Some points, each followed by its number:
[ 0.6  0.3 -1.1 -0.2  0.1 -1.7 -1.3 -0.6  0.  -0.1 -0.5  1.2 -1.8 -0.1
 -0.1  1.2  0.6  1.8 -0.1 -0.7 -0.5  0.6  0.   0.9] 0
[ 0.   0.2 -0.5  0.1  0.1 -1.3  0.4  1.1  0.7 -0.1  0.2  1.2 -2.  -0.7
  1.5 -0.1  0.7  0.5  1.1  1.1  0.6  1.5  1.2  0.9] 1
[-0.6  0.1  0.7 -0.9  1.   1.3  0.3  0.3 -0.6 -0.6  0.4 -0.9 -0.3 -0.3
  1.3 -0.4 -0.8 -1.1 -0.1  1.5  0.8  0.6 -0.5 -0.2] 2
[ 1.1  0.1 -1.7  0.  -1.  -2.5 -1.   1.5  0.3  1.8 -0.5  0.9  0.   1.4
  0.7  0.4 -0.4  1.3  0.6 -0.4 -0.7 -0.6 -0.1  0. ] 3
[ 0.5  1.  -1.8  0.5 -0.6 -2.8 -0.7 -0.5  0.2  1.1 -1.8  0.2 -0.6  1.9
 -1.1  1.2 -1.4  0.4  1.4 -1.3  0.9  0.4  0.2 -1.9] 4
[ 0.6 -0.5  1.7 -2.   1.5  1.4  0.4  0.6  0.2 -2.4  0.9 -1.6  0.3  0.4
  1.3 -1.1 -1.1  2.4 -0.9  0.8 -0.9 -0.6 -1.1 -1.7] 5
[-2.9 -1.8  1.5  1.4 -1.5 -0.4  0.8  1.6  0.2  0.3 -1.8 -1.   1.6 -1.6
 -3.   1.  -0.8 -0.6 -0.2 -1.1  0.1  0.5  1.   0.6] 6
[ 0.1 -0.1 -1.1  0.7 -0.6 -0.7  0.1  1.6  0.1 -1.6 -0.2 -0.1  0.9  0.2
  0.1  0.5 -0.4 -1.3  0.  -1.5  0.2 -0.3 -0.1 -0.2] 7
[ 1.2  0.1  1.4  0.5  0.6  0.   1.3  0.  -0.5 -3.   0.2 -1.  -0.1  0.8
 -0.2  0.4  0.6 -0.5 -1.4 -1.2 -0.1  0.7 -0.4  0.8] 8
[ 0.7  0.1  0.8 -0.7  1.   0.5  0.  -0.5 -1.1 -2.   0.  -0.3 -0.5 -0.3
  0.2  0.8  0.6  0.6 -0.4  0.8 -0.6  2.6  1.3 -2. ] 9
[ 0.   0.  -0.5 -1.3  1.   0.2 -1.3 -0.8 -0.4  0.2 -0.2  0.6 -0.9 -0.9
  1.5 -0.9  0.2 -0.9  0.4  1.  -0.4  0.1 -0.2 -0.3] 10
[-1.5  0.6  0.4  1.8 -1.   0.1  1.6  0.4 -1.2  1.2 -0.3  0.7 -0.1 -0.5
 -3.1  2.2 -1.  -2.8 -2.3 -1.7  0.7 -0.7  2.4  0.6] 11
[ 0.7  0.1  1.1  1.  -0.2 -0.4  0.8  0.7  1.6  0.   0.8 -1.  -0.5 -0.6
 -1.  -0.2  1.5 -1.3 -0.5 -0.7 -2.1 -0.3  0.   0.7] 12
[ 0.2  0.8  1.2 -0.3 -0.5 -0.2  0.4  0.  -0.4  0.8  1.   0.4 -0.3  0.2
 -1.7  0.2  0.4  0.1  1.3 -0.5  0.3 -1.1  2.4 -0.2] 13
[ 0.5  0.4  1.8  1.2  0.   2.5  1.8  0.3  0.7 -0.7  1.1 -1.6  0.2  0.3
 -0.6 -0.1 -0.3  0.8  0.5  0.4 -0.5  1.2 -1.6 -0.8] 14
[ 1.5  0.5 -0.7 -0.8 -0.4  0.  -1.7 -1.5 -0.2  1.8 -1.2  0.4  1.3  0.3
  0.5 -0.9 -0.2 -1.2  1.   0.6 -0.3  0.  -1.6 -1.2] 15
[ 0.6 -2.1 -3.   0.9  0.7 -1.5 -2.9 -0.8 -0.4  0.   1.   2.  -0.1  0.8
  0.7  0.3  1.7  2.2 -0.9 -0.5 -0.5  0.   1.6  1.1] 16
[ 0.3  0.   1.3 -0.5  0.   1.8  1.3  0.5  1.2  0.7  1.9 -1.2 -0.4  1.
  0.1 -2.  -0.1  1.5  0.4  1.  -1.7  0.3 -0.5 -0.7] 17
[ 2.8  0.3  2.   1.5  2.1  1.2  1.6  0.6  0.6 -1.8  1.2 -0.3 -1.2 -0.3
  1.2 -0.9  0.3  0.8  0.5  0.2 -1.4  0.  -1.6  0.9] 18
[-2.8  1.4 -0.9 -1.2 -1.  -2.1  0.   0.  -0.5  1.7 -2.7 -0.4 -0.1 -1.8
 -0.6  2.1 -0.9 -3.  -0.3 -0.3  1.3  0.   2.  -1.6] 19
[-1.3  0.9  0.5  1.9 -0.7  0.3  1.7  0.3 -1.1  1.1 -0.4  0.7  0.  -0.7
 -3.2  2.3 -0.9 -2.8 -2.2 -1.7  0.6 -0.8  2.3  0.5] 20
[ 0.1 -0.2  0.1  0.7  0.2  0.3 -0.6 -0.9  0.   0.7  0.6  0.5  0.8 -0.7
 -0.5 -1.2  0.8  0.7 -0.8 -0.2  0.4 -0.7  0.1  1.1] 21
[ 1.  -1.5 -0.6 -2.5  1.7 -0.5 -0.7 -2.6  2.  -0.7  0.6 -0.1 -0.6  1.5
  1.8 -0.2  0.9  3.1 -0.3  1.7 -0.6  1.1 -0.5  0.3] 22
[-0.6 -0.2  0.1  0.4 -0.2 -0.5 -0.8  0.1  0.1  0.6 -0.2 -0.9 -0.6  0.3
 -0.6 -0.2 -0.2  0.5  1.9 -0.2 -1.   0.2  0.8 -0.8] 23
[ 0.2 -0.3 -0.1 -0.2 -0.4  0.7  1.  -0.3  1.2  0.1  1.2 -1.   0.9  0.4
 -0.2 -0.5  1.5  1.7 -1.   0.8 -1.9 -0.5 -0.5 -0.1] 24
[ 0.4 -1.2 -0.8  0.8  0.8  1.1 -0.1 -0.1 -0.5  0.2  0.8  1.1 -1.   0.5
  1.6 -0.5  0.2 -0.2 -1.8  1.6 -0.2  1.6 -1.1  1.9] 25
[ 0.1  0.6 -0.6  0.4 -1.1 -0.5 -1.  -0.5 -1.   1.5 -1.   0.5  0.2  0.4
 -0.3  1.  -0.2  0.7  0.5  0.2  0.6  0.8  0.2 -0.2] 26
[ 0.1 -0.4 -1.2  0.6 -0.5 -0.7  0.   1.6  0.1 -1.4 -0.2  0.1  0.7  0.3
  0.2  0.4 -0.2 -1.1  0.2 -1.8  0.2 -0.3 -0.2 -0.3] 27
[-1.4 -0.2  0.2  2.7 -0.3  0.7  1.2  1.4  0.1 -1.   0.2 -0.2  0.2 -1.1
 -2.9 -0.7 -0.5 -2.8 -2.2 -2.2 -0.9  0.5  0.9  0.2] 28
[ 0.5  0.7 -1.2  0.9  0.1  0.1 -0.7 -1.5  0.6  1.2  0.  -0.3  0.8 -1.1
  1.5 -0.4  1.5  2.7  2.2  1.7 -0.8 -0.2  0.3 -1.6] 29
[ 0.4  0.4  0.3 -1.3  0.3  1.1 -1.7 -0.8 -0.2  2.   0.3  0.1 -0.5 -0.9
  1.8 -0.7  0.   1.   0.7  1.1 -1.1 -0.9 -0.7  0. ] 30
[-0.3  0.2 -0.2 -1.9 -0.2  0.3 -2.  -0.4 -0.2  0.9 -1.5  0.2 -0.7 -1.2
  0.2  2.5 -0.9 -0.5 -1.4 -0.3 -0.9  0.5 -1.3 -0.2] 31
[-0.5  0.4 -2.8 -1.   1.6  0.9 -0.9 -3.8  0.  -1.1  0.9 -0.7 -0.3  1.
  1.9 -0.7  1.3  2.6 -0.7  1.  -1.2 -1.3 -0.8  0.2] 32
[-1.5  0.  -0.1 -0.8 -0.4 -1.   0.  -1.2  0.7  0.6  0.2 -1.  -0.6  0.5
 -0.3 -1.3  1.3  0.1  0.7  0.9 -0.1  0.6  1.2  0.3] 33
[ 0.7 -0.7  1.6 -1.9  1.8  1.7  0.6  0.4  0.5 -2.8  1.1 -1.5  0.2  0.1
  1.7 -1.4 -1.1  2.4 -1.   0.6 -0.9 -0.4 -1.1 -2.2] 34
[-0.5 -0.5  0.9  0.5  0.7 -0.6  0.5  0.   0.6 -0.5  0.6  1.1  0.  -1.3
 -2.2 -1.4 -0.1  1.5 -1.  -0.8  2.1 -1.4  0.3 -0.6] 35
[ 0.8  1.4  0.  -0.7 -1.6 -1.3  0.1 -0.4  1.   0.1 -0.9  0.   1.  -0.6
  0.5  1.5  1.7 -0.7  0.3 -0.3  1.3  1.1  0.3  0.6] 36
New points follow, each followed by the numbers of its five nearest points above, nearest first.
[-1.1  1.5  1.6 -1.1 -2.6 -0.4  2.4  2.3 -1.2  1.  -2.3  0.8  1.9 -1.4
 -2.6  0.7 -1.  -1.1 -0.6 -1.8 -1.   0.6  0.4  1.6] 6 11 20 28 7
[-0.1  0.6 -2.3  0.4 -1.2 -2.6  0.4 -0.4  1.1  1.5 -0.4  0.5  0.8  0.5
  1.9  0.3  1.8 -0.2  0.   1.2  2.1  0.   0.7  0.7] 36 26 1 3 33
[ 0.3 -0.8  0.7 -2.   1.3  0.6 -0.2 -1.4 -0.4 -1.4 -0.1  0.4 -0.6 -0.3
 -0.5 -0.7  0.7 -1.3 -0.3  0.3 -1.7 -0.8 -0.9  0.7] 10 2 21 8 12
[ 0.7  0.8  0.8 -2.3  0.7  0.7  0.9 -0.7 -0.4 -1.9  0.1 -0.4 -0.3  0.5
  1.1  0.7  0.  -0.1  0.8  0.8  0.2 -0.4 -0.3 -0.4] 2 10 9 8 5
[ 0.7  1.4  0.  -0.6 -1.6 -1.3  0.  -0.4  0.8 -0.1 -1.   0.3  0.8 -0.7
  0.6  1.5  1.8 -0.5  0.3 -0.2  1.4  0.9  0.1  0.6] 36 26 7 0 27
[-0.7 -0.4  0.9 -0.8  0.8  1.4  0.2  0.3 -0.6 -0.8  0.4 -1.  -0.4  0.1
  1.1 -0.9 -0.7 -0.8 -0.1  1.2  0.7  0.5 -0.7 -0.2] 2 10 14 25 5
[ 0.8  0.7  1.3 -1.4  0.6  2.1  0.2  0.4 -0.4 -2.1  2.2 -1.6  0.4 -0.4
  2.1 -0.5  1.3 -1.4 -0.8  0.5 -0.5  0.3  1.3 -0.9] 2 9 8 5 10
[ 2.7  0.1  2.5  1.3  1.9  1.2  1.6  0.5  0.6 -2.   1.1 -0.4 -1.1 -0.5
  0.9 -1.   0.3  0.6  0.4  0.2 -1.3  0.  -1.6  0.8] 18 14 8 17 12
[ 1.   0.3  1.7  0.4  0.5  0.2  0.8  0.1 -0.6 -2.7  0.3 -1.2  0.1  0.6
 -0.6  0.7  0.4 -0.7 -1.7 -1.1 -0.1  0.7 -0.5  1.1] 8 7 12 27 14
[-0.6 -0.2  0.8 -0.6  0.6  1.3  0.1  0.5 -0.8 -0.9  0.4 -0.9 -0.4  0.2
  1.2 -0.8 -0.8 -0.6  0.   1.4  0.7  0.4 -0.6 -0.4] 2 10 14 25 5
[ 0.6  0.4 -0.7 -0.3 -0.1 -0.3 -0.8  0.6  0.   2.1  0.5  0.2 -0.3  0.6
  2.5 -0.8 -0.3  0.4  2.1  1.4  0.1 -0.8  0.3 -0.1] 30 10 3 23 26
[-0.5 -0.5  1.   0.5  0.8 -0.6  0.3  0.2  0.5 -0.7  0.8  1.2  0.2 -1.3
 -2.4 -1.5 -0.1  1.7 -0.9 -0.8  2.  -1.3  0.6 -0.4] 35 21 13 23 27
[ 0.6  0.2 -1.2  0.   0.2 -1.7 -1.3 -0.5 -0.1  0.1 -0.6  1.4 -1.7  0.1
 -0.2  1.1  0.5  1.5 -0.1 -0.8 -0.5  0.6  0.2  0.9] 0 26 3 1 23
[ 0.6  1.  -1.8  0.4 -0.4 -2.8 -0.6 -0.6  0.2  0.9 -1.8  0.3 -0.6  1.6
 -1.1  1.6 -1.3  0.2  1.5 -1.5  0.9  0.4  0.4 -2.1] 4 26 3 23 0
[ 1.4  0.4 -0.6 -0.9 -0.5  0.1 -1.6 -1.6  0.1  1.6 -1.4  0.4  1.4  0.2
  0.2 -1.  -0.3 -1.2  1.   0.4 -0.5  0.1 -1.6 -1.2] 15 10 26 30 23
[-0.2 -0.1  0.   0.6  0.   0.  -0.4 -0.7  0.2  0.4  0.4  0.5  0.6 -0.7
 -0.6 -1.3  0.7  1.  -0.8  0.   0.6 -1.2 -0.2  1.2] 21 35 24 33 26
[-1.1  1.8 -1.4  0.4 -1.4 -0.8 -0.6  0.3 -1.6  1.6 -0.9  0.7 -0.3  0.6
 -0.9  1.1 -1.4  1.   0.8 -1.5  1.9  0.2  0.1 -0.4] 26 4 3 23 0
[ 0.4 -1.2 -0.5  0.7  0.5  1.2 -0.2  0.  -0.4  0.3  0.6  1.1 -1.   0.6
  1.7 -0.7  0.2  0.  -1.7  2.2 -0.2  1.4 -1.1  2.1] 25 2 10 21 1
[ 0.9  0.3  2.6 -1.1  0.  -0.1 -1.   0.2 -0.6  0.1 -0.3 -0.8  0.3 -0.7
  0.3  0.  -0.1 -1.  -1.  -0.1  1.  -0.2  0.1  0. ] 2 21 10 36 8
[ 0.5  0.4  1.9  1.1 -0.1  2.4  1.8  0.4  0.5 -0.6  1.2 -1.5 -0.1  0.2
 -0.4 -0.3 -0.1  0.9  0.6  0.2 -0.5  1.1 -1.7 -0.8] 14 17 18 24 2
[ 1.4 -0.4 -0.6  0.6 -0.1  0.  -1.  -0.3  0.3  1.3 -0.1  1.8  0.3 -0.7
  0.2 -0.1  0.4  1.  -0.7  0.   0.   0.1 -1.4  0.8] 21 26 0 25 30
[ 0.5 -0.8 -0.1 -0.4  0.9  1.8  0.6 -1.   1.4 -1.9  0.8  0.  -0.4 -0.3
  0.4 -0.4  0.5  1.8  0.5 -0.3 -1.5  0.3 -1.5 -0.4] 24 14 17 5 34
[ 0.5  0.3 -1.1  0.1  0.2 -1.7 -1.1 -0.7 -0.1  0.1 -0.5  1.5 -1.7  0.1
 -0.6  1.1  0.4  1.5 -0.1 -0.8 -0.5  0.5  0.3  1. ] 0 26 3 1 23
